In the rows, 128 means zero.
name the system of each run:
Q, run 1 (11 x 20):
[[118 142 177 128 119 145  87 146 184  80 136 136 155 127 123  76 117 134
  176 157]
 [112 117 129 121 133 148 128 137 160  67  86  86 130 127 155 113 104 204
  163 155]
 [103  54 111  95 114 103  91 141 110 113  99  76 113 127 160 113 153 158
  140 145]
 [ 99  57 139 103 122  85 153 111  82 157 117 125 100 166 115 109  97 142
  124 171]
 [ 88 138 105 146 115 149 148 108  59 183 148 131 101 135 114 117 147 145
  101 183]
 [129 146  95 106 151 150 132 127  86 196 200 144 160  96  94 117 134 141
  144 126]
 [145 181  71  94 147 131 160 114 119 151 157 126 157  94 134 175  93 140
   95  90]
 [147 171 104  88 120  91  98 122 144 123 155 131 139 102 148 141 138  67
   63  76]
 [146 170 179 119 125  99 117 128 175  95 141 154 132 132 110 110  74  73
   93 126]
 [123 194 157 159  98 161 102 142 170  67 112 119 129 117 144  96 115 130
  125 154]
 [137 107 139 110 130 144  82 153 161  66 118 105 168 122 135  79 125 163
  183 142]]
S, run 2 (11 x 20):
[[ 97 136 200 142 101 102 156 158  80 136 127 106 113 129 157  93  89 146
   95 141]
 [133 144 130 121 144 145 134 146  65 126 177 125 188 120 124  82 128 179
   96 153]
 [170 109  49 112 138  99 141 140 111 163 170  99 140 110 126 134  96 161
  121 164]
 [166 137  55 116  86 112 136 126  86 147 109 104 106 120 141 125 115  87
   90  79]
 [159 135 115 121  95 120 108  98 106 114 122 164 150 165  88 122 123  47
   83 132]
 [130 181 102 138 131 155 123  94 184 134 149 170  99 138  86  98 119  99
  144 169]
 [129 158 116 130 138 194  84 130 170 118 111 107 113  81  96 141 125 113
  184 108]
 [102 100 140  86  97 127 104 113 171  94  85 128 158 132 139 162 109 119
  194 100]
 [ 81 103 148 101 148 114 123 102 168  78  90 133 103 165 162 108 173 150
  129 119]
 [ 87  86 203 144 163 113  99 153 125 130 126  97  76 121 126 114 144 142
  124 164]
 [ 74 134 192 119 121 136 155 150  80 158 143 107 130 106 140 104  86 172
  142 129]]
V, run 3 (11 x 20):
[[ 86 138 127  83 181 124 159 102 116 173 133 116  81 101 116 163 107 136
  105  85]
 [ 74 126 161  99 106 108 113 118  97 156 150 129 167 107 135 201 117 116
  105 143]
 [131 153 145 100 150  78 157 131 152 126 187 166 190 132 163 135 129 145
   97 109]
 [157 185 142 163 154 121 124 161 129 107 149  97 135  86 157 156 131 140
   53 119]
 [155 141 174 160  71 111 117 191 108 125 138 106 162 105 158 102  96 116
  134 119]
 [169 147 138 160 115 160 141 138 106  65 109 146 180 167 125  71 130 153
  121 134]
 [169 133  86 188 120 150 102 150 152 118 128 113  94 130 128  85 173 133
  147 170]
 [160  94  93 128 115 153 140 140 107 147  87 105  87 129 100  81 100 122
  188  96]
 [106  90  94 116  97 155 121  73 104 113  71 138 116 177  92 139 136 107
  144 161]
 [109  99  92  88 155 102 120  86 172 166 151 166  89 147 102 112 163  97
  156 132]
 [ 99 139 119  87 182 141 142  92 142 160 119 119  83  99  94 183  96 119
  121  95]]
X, run 4 (11 x 20):
[[179 114 142 193 162 159 174 134 132 117  90 147 125 160  97 153 135 141
  152 101]
 [121 114 111 178 100 102 134 144 185 156 125 135  96 126 182 165 183 125
  172 125]
 [162  86 118 135 156 136 160 132 104 156 101 143 103 145 109 110 157 115
  164  44]
 [120  96 134 186 113 110 164 124 121 161 112 146 126 153 144 217 160 136
  135 145]
 [123 135 118 136 145 113 158 127 138 194 164 170  95 127 141 107 189 106
  148  68]
 [152 124 138 176 168 166 152 135  99 162 118 125 121 113  93 204 139 131
  132  99]
 [120 159 119 153  85 101 152 144 148 176 157 151 139 105 185 169 163 110
  142  83]
 [193 143 128 159 176 140 161 139 112 133 127 153 134 134 107 127 149 108
  105  48]
 [147 136 156 203 110 100 138 160 164 145 122 126 108 117 154 201 134 107
  129 135]
 [156 144 138 160 114 133 158 153 134 151 122 154 107 131 145  76 159 103
  166  47]
 [181 100 124 205 140 144 156 146 130 122  98 135 139 152 112 183 149 144
  152 135]]
X, run 5 (11 x 20):
[[112  92 131 110 150  98 121 106 103 146 124 141 133 138 136 191 188  97
   85  89]
 [101 129 206 128 162  96 158 131 121 179 167 165 120 121 115 152 122 107
  116  99]
 [103 195 171 174 158 176 152 144 118 147 152 138 130  95 136 143 156 161
  119 104]
 [174 151 114 156 140 135 118 184 141 142 174 111 174  75 155 145 149 151
  147  94]
 [193 138 103 148 117  93 163 164 119 115 111  95 127 118 170 134 100 134
   95  73]
 [175 114 146 189  88  92 124 158 108 114 108 127 111 157 146 113 155  84
   83 134]
 [163 115 151 189 112 121 156 148 141 159 129 156  86 155  99  83 112 103
  168 154]
 [129 140  80 181 102 187 148 115 138 145  95 132  88 138 117 132 151 146
  187 147]
 [152  86  46 113 106 128 114 110 145 155 122 142 145 137 124 158 167 109
  189 106]
 [127  96  94  96 137  97 165  80 130 141  90 152 106 163 118 183 121  98
  116  84]
 [ 80 123 176 134 140 119 121  95 131 152 127 171 106 148 119 172 184  80
  108 112]]
S, run 6 (11 x 20):
[[ 79 134 186  99 114 102 105 115  86 114 123 119 138 128 141 150 124  96
   53 125]
 [104 163 161  98 155  98 129 128 146 144 206 157 143 120 127  75 117 139
  102 159]
 [150 173 105 111 173 137 121 153 137 121 158  74 119  66 126 126  81 166
  100 128]
 [161 126 101  96  66  90 104 161 120 113 129  91 175  97 167 130  84 112
  124 103]
 [167 123  96  90 117  97 138 108 128  71 107 141 140 178 132  66 108 113
   84 116]
 [148 133 109 159 118 131  91 129 137 107 121 106  82 139 106  89 126 108
   97 208]
 [126 135 134 125  94 174 111 141 110 154 121 117 106 109  85  67  85 108
  189 131]
 [ 99 129  87  79 112 187 115  83 105  95  95 121 172 134 103 142 110 152
  155 137]
 [ 92  81  71  77 124 106  89  98 157 138 131 126 109 134 141 132 179 120
  152 144]
 [ 85 108 164  95 159 115 118 106 127 143  94 109  42 122 108 126 119  90
  110  94]
 [ 54 165 201 110 105 140 102 117 107 129 142 130 142 109 129 140 120 110
   98 150]]
D, run 7 (11 x 20):
[[120  91 172 154  93 105 112 137 113 180 126 139  81 139  93 122 115  61
  145 149]
 [ 89 178 147 153 104 179 183  95 131 141 112 177 136 150 121 140 119 144
  164 121]
 [146 137  79 137 166 147 111 130 177 138 169 146 164 103 130 171 192 148
  165 119]
 [151  80 127  95 169  83 137 146 157 133 109  89  98 103 131 158  81 129
  144  75]
 [ 96 131 166 125  89 105 122 116  90 110  90 120 129 139 161 176 139  88
   65  95]
 [114 127 199 152 133  96 133 137 147 147 176 188 146 157 122  97 156 106
  129 155]
 [132 181 144 182 164 162 173 151 155 134 142 119 104 105 134 128 108 191
  141 140]
 [157 117  93 135 105 139 100 175  97 141 140  84 179  78 162 158 149 150
  154  99]
 [169  59 119  99 129  71 163 129  89 118 111 136 153 175 134 114 107 127
  114  96]
 [134 145 113 179 114 108 148 111 113 137 112 139  69 163 136 134 158  96
   58 152]
 [128 137 159 173 106 157 118 150 125 190 157 150 109 110  85 108 124  89
  186 139]]
V, run 8 (11 x 20):
[[137 144  45  93 119 146 111  93 158 114 123 113 147 112 109 180  88 135
  139 163]
 [127 116  83  54 100  75  94 115 164 110 120 112 123 116 162 122 122  88
  118  87]
 [124 119 172  76 173 105  99 112 144  79 114 114 115 132  94 118  80 103
   79 131]
 [ 58 184 182 108 116 138 102 122 166 120 148 125 108 102 140  97 110 130
  129 161]
 [106 144 135  82 169 168 101 143 121 112 162 107 176  84 128  98 132 185
  154 108]
 [124 114  95 123 121 115 121 143 139  92 127  75 151 114 170 150 108 201
  124 188]
 [129 100 109  98 109  80 126 147  88 119 130  90 113 134 178  63 135 146
   86 119]
 [140 117 143 129 149 129 124 131  68 128 139 113 118 140  80  82  89 130
   70 189]
 [110 182  85 123  81 152 132 113 110 166 171 143 125 118 121  76 112 126
  134 170]
 [170 143  41  83 139 160 104 114 107 128 151 119 178 104  98 121 124 128
  133 108]
 [159 121  61 100  90  88 107 113 171 100 112 101 129 129 134 159  79 106
  113 161]]
R, run 9 (11 x 20):
[[108 113 189 135 161 153 161 134 131 103 101 142 115 157 123  66 134 174
  170 103]
 [114 103  99 164 127 153 112 126 123 107 119 104 136 140 139 152 170 186
  133 216]
 [111  82 107 102 138 102 149 147 102 190 161 120 117 118 149  85 152 166
  172 108]
 [125 122  98 125 146 141 163 102  48 127 106 111 134 148 117 158 123 160
   59 140]
 [112 139  94 123 103  92 121 118 118 201 196 157 132 117 134 145 160  91
  110 148]
 [152 172 140 119 174 159 163 124 100 153 143 143 131 105  80 133  90 113
  113  64]
 [146 176 102 151  82 128 101 131 152 117 134 124 167 100 144 205 120  95
  108 139]
 [167 138 154 117 133  97 134 153 175 122 137 154 135 122 142  94 126  85
  156  37]
 [161 135 162 181 128 141 128 137 152  58  65 112 112 154 121 151 106 122
  102 146]
 [104 110 161 156  82 120  98 151 168 133 130 140 117 136 157  82 170 116
  193 144]
 [131  93 147 135 170 171 157 123 111  90  85 127 132 164 101  93 123 189
  168 125]]
R, run 10 (11 x 20):
[[ 95 105 186 143 128 122 114 164 123 177 131  87  92  79 122 167  95 126
  162 136]
 [ 82 158 161  98 102 148 139 118  99  93 118 142 197 132 169 129 139 159
  118  90]
 [173 114 108 134 187  88 121 130 175 106 174 155 158 146 124 134 160 143
  101 163]
 [142 141 147 164 139 117 140 181 120 163 139  77  62  86 140  93  98 143
  120 124]
 [123 120 149 130  64 153 106 137  44 110 107 118 191 137 128 116 130 116
  113 126]
 [157 130  93 116 125  94 166 103 163 125 164 192 167 177 119 103 113 132
  139 157]
 [162 165  73 153 159 162 132 133 140 136 120  97  57 103 112  97 130 129
  117 117]
 [128  80 124 124  68 132  90 141  81 154  97  98 138 114 115 162 112  84
  161 118]
 [ 99 141 127  87 109 112 180  77 151 110 106 184 149 177 144 130 112 125
  137  91]
 [137 148 101 147 188 148 101 104 183 111 126 135  79 128 103 145 180 114
  107 144]
 [101  93 178 135 130 130 105 167 130 173 125  87  96  79 119 154 104 122
  188 117]]
D, run 11 (11 x 20):
[[134 154 104 104 147 140 167  71 118 132 140 187 138 175  78 110 107 110
  101 139]
 [144 190  72 135 137 148 100 110 187 138 158 131 101  96 106 147 122  97
  124 151]
 [145 135 142  87 126 147  94 135 156 107 110 112 150  93  94 130  65  96
  176  82]
 [120 130 131  97 109 114 116  99 162  46  87 136 177 161 149 165 116 128
  105 132]
 [126 115 164 136 148  95  85 142 192  85 127 129  93 140 145  84 171 109
  122 141]
 [ 87 121 201 155 140 162 117 152 121 110  94  88  89 116 117 110 103 166
  152 162]
 [ 73 123 121 116  86 149 121 135  97 126 134 116 172 121 180 114 170 188
  162 145]
 [139  81 101  97 193 117 141 128  99 137 154 124 130 144 123  81 168 177
  121 122]
 [113 121  88 117 135 114 136 121  80 170 130  79  66 110 126 138 110 137
   72 157]
 [107 155 123  93  84 138 119 115  64 178 159 146 143 116 106  93 116  77
  118 105]
 [147 168 101 109 158 147 157  86 134 125 162 180 173 152  80 129  96 131
  108 155]]
Q, run 12 (11 x 20):
[[110  67 124  47 138 114  86 109  79 121 116 108 148 134 106 116 131 106
  117 102]
 [ 92 128 116 115 104  87 159  84 143 154 134 152 104 160 125 159  85 121
  103 196]
 [ 82 185 130 123 139 171 117 115 103 157 161 135  91 108 120  63 167 126
  109 124]
 [121 139 148  98 158 147 110 137 128 140 178 122 192  84  95 162  83 154
  152 146]
 [117 177  77  94  95 101 159 124 150 117 132 112 134 109 204 133 114 159
  105  92]
 [137 110 157  82 168  88  80 132 116  92 146 115 138 127 123 102 139  96
   53 116]
 [132 147 162 154  87  92 138 145 156 133 137 119 105 127 128 120  49 112
  121 191]
 [121 172 129 135  96 183 114 137  86  91 118 116 147 129 140  46 143 152
  122 129]
 [161  86  88 101 154 124  93 135 146 104 154 111 186 121 103 136 111 167
  155 186]
 [125 125  60  93 105 103 150 114 133 133  93  87  67 126 156 105  89 138
  126 111]
 [102  97 137  86 120 132  79  97  66 123 113 123 132 145  87 121 138  77
   83 141]]

runs to name:
run 13 (2 x 20):
[[106  97 167  84 195 126 104 109 152 135 126 124  80 121  65 116  93 107
  141 126]
 [ 54 162 150  91 111 154  98 111 140 110 115  89 124  90 140 159  93 152
  122 161]]

R
run 14 (2 x 20):
[[143  70 110 116 170 114 137 123 134 154 162 170 162 154 117 120 193 144
  174 105]
 [124 116 100 135 175 102 171 116 139 159 111 102  50 121 130 174 109 148
  104 123]]

D
run 15 (2 x 20):
[[129  81 102 153 103  83 169 141 148 163 115 116  77 150 159 120 118 157
  168 165]
 [116 107 114 112 140 142 151 101  45 147  96 126  97 151 110 111 155 114
   88  81]]

V
run 16 (2 x 20):
[[118 158 128 116 184 120 139 105 155  98 153 160 160 141 154 151 185 156
   80 109]
 [157 115 155 164 166  72 117 174 181 153 165 114  96  96 142 155 128 123
  123 140]]

S
run 17 (2 x 20):
[[143  64 139 133 145 127  54 138 140 106 123 112 126 138  85 116 158 105
  146 181]
 [ 80 110 133  88 103 115 164 110 140 148 106 121  98 138 130 105  57 153
  182 139]]

X
run 18 (2 x 20):
[[132 137  88  73 153 158 138 108 129 125 149 144 203 115 114 148 114 163
  168  91]
 [135 123  75 121 119  89 109 120 173  92 116 100 134 123 176 195 143 142
   91 153]]

V
run 19 (2 x 20):
[[122 124 148 119 150  90 130  90 122 105 116 151 104 171 107 141 131  89
   42 154]
 [102 178 172 130 142 124 120 138 154 181 185 149  95  92 105 102 120  89
  132 122]]

V
run 20 (2 x 20):
[[125 191 179 157 142 106 169 140 137 126 170 150 146 125 148 138 102 147
   72 145]
 [155 186 142 165 151 157  97 172 146 119 159 104 109  79 134  83 150 129
  114 117]]

X
run 21 (2 x 20):
[[130 110 139 147 114 145 119 112 185  59  62 132 109 171 125 116 129 126
  168 150]
 [107  64 131 108 134 119 107 117 182 106  95 135 107 157 129 104 153 141
  203 137]]

X
run 22 (2 x 20):
[[140 167 125 121  72 136 139 135 121  95 141 160 206 146 160  76 126 136
  138 109]
 [192 127  93 140 186 116 130 126 173  79 130 124 126 147 107 122 116 150
   95 166]]

X
run 23 (2 x 20):
[[159 147 119 163 163 128 164 124 173  91 141 164 178 155 143 163 150 175
  124 144]
 [142 121 114 132 169  92 108 157 184 135 130  92  60  94 160 123 158 122
  128  92]]

X
run 24 (2 x 20):
[[116 133 160  92 122  93 160 133 151  78  98 108 118 145 166  86  63 164
  116 119]
 [117 100 156 143 142 139  86 141 109  78 113 105 125 147 131  77 178 154
  104 177]]

X
run 25 (2 x 20):
[[127 113  81 146  91 181 120 127  72 123 119 117 160 141 124  94 156 170
  156 175]
 [147  84  40  97 134 129 137 106 114 147 129 127 112 151 113  83 144 150
  161 144]]

D
run 26 (2 x 20):
[[ 93 157  99 160 104 131 162 107 181 116  91 124  87 136 181 172 145 163
  142 146]
 [130  67 148 107 154 109  98 153  92 152 127 108 119 114 133 117 183 106
  136  58]]

V
run 27 (2 x 20):
[[128 164 124  98 162 119 100 117 152 133 170 159 138 110 133 120 189  84
   98  64]
 [149 139 173 143 163 127 119 156 171 119 132 105 135  88 102 186  63 130
  143 132]]

V
run 28 (2 x 20):
[[129 165  65 100 139 175 137  67 143 123 130 174 161 145  94 160 137 114
  134 119]
 [110 162  93  89 163 137 101  95 200 135 140 140  99 100 117 154 154  97
  142  93]]

Q
